(in the rows, 128 means zero)
One turn moves each row of this set onto another row. After a few examples, where does it send each row asked below?
ritu: [131 116 154 141 110 149 140 143 111 103 142 147 103 166 113]
razab: [138 165  72 140 115 166 149 128 117 109 148 144 117 121 122]
vipi: [117 122 124 145  92 115 116 129 124 123 141 164 137 114 128]
rur: [130 166 133 141 130 125 130 159 102 152 159 155 130 134 104]
volog: [119 126  69 141 147 149 150 137 133 110 146 158 133 168 113]
kifit: [122 160  68 144 127 164 163 120 106 108 148 147 110 127 122]
giki: [105 122 118 148 116 120 135 132 125 116 152 191 153 128 121]
sofi: [132 140  93 136 126 128 146 133 149  93 170 175 115 135 100]
doni: [125 104 146 157 158 140 133 149 114 112 145 150 118 143 116]
Kapi: [106 131  86 143 140 123 165 115 125  95 164 166  94 142 104]
Kelum: [129 117 153 142 117 150 145 145 113 101 147 156 110 169 111]
fuv: [114 165 130 139 119 130 146 137  81 156 144 135 106 152 116]
bivat: [115 147  61 145 123 148 139 131  96 113 141 159  94 116 101]
dodi: [108 120 117 144  81 131 132 124 112 127 138 131 138 134 143]
Nika: [132 171 135 134 111 133 133 149  97 154 148 143 122 148 113]
Rize: [128 103 147 157 148 137 125 146 111 117 140 137 109 137 120]
Kopuf: [127 150  65 143 114 148 129 137 104 113 141 156  99 110 101]
visod: [107 165 127 141 136 134 159 140  83 151 152 157 119 162 110]
Zas: [112 162 127 145 147 125 149 151  92 149 162 165 128 145 103]
fus: [ 83 113 110 151 105 131 156 113  97 124 140 141 133 147 141]
far: [132 105 147 155 150 139 124 151 118 114 144 145 118 137 117]
razaf: [144 131  77 134 121 147 123 147 145 114 142 142 134 153 116]
Pipat: [116 126 118 142  92 137 135 138 128 120 150 159 165 141 133]
sog: [104 157 127 147 142 120 147 140  79 155 153 145 109 139 110]
suf: [108 118  67 145 140 141 150 121 112 117 133 130 104 163 122]
pezub: [114 130  92 140 116 117 146 110 121 104 151 135  74 127 113]
Zoke: [122 161 133 142 124 120 130 147  89 157 151 135 110 128 112]
veko: [132 124  75 138 113 140 123 129 125 122 129 115 105 147 126]
muzo: [121 101 145 159 157 137 133 143 108 115 142 142 109 141 118]
Namiv: [ 91 120 110 149 115 137 160 127 113 117 153 169 160 155 131]
zodop: [118 148  61 145 129 150 142 138 102 109 147 170 106 119  97]
Rovi: [ 93 113 117 150 101 110 132 112 102 127 134 151 115 118 134]
zuru: [124 171 132 136 128 137 147 153 100 149 156 163 134 159 107]
dula: [123 114 153 144 115 147 146 138 105 104 142 145  98 168 115]
katum: [120 114 152 144 122 149 151 139 106 101 145 155 104 172 111]
Gefa: [129 161  71 142 116 164 154 121 108 111 144 136 106 121 124]
temot: [129 152  65 142 120 151 132 142 109 109 147 168 110 114  97]
roda: [131 164  70 142 124 167 159 128 116 106 152 154 121 127 119]
soluv: [ 82 113 112 154 125 115 151 115 104 119 144 178 130 133 126]
kav: [141 139  98 133 102 122 128 128 144 101 157 145  95 121 110]

Rize turns into katum
sog turns into zuru
And these:
Rovi turns into Namiv
zodop turns into razab
veko turns into Kapi

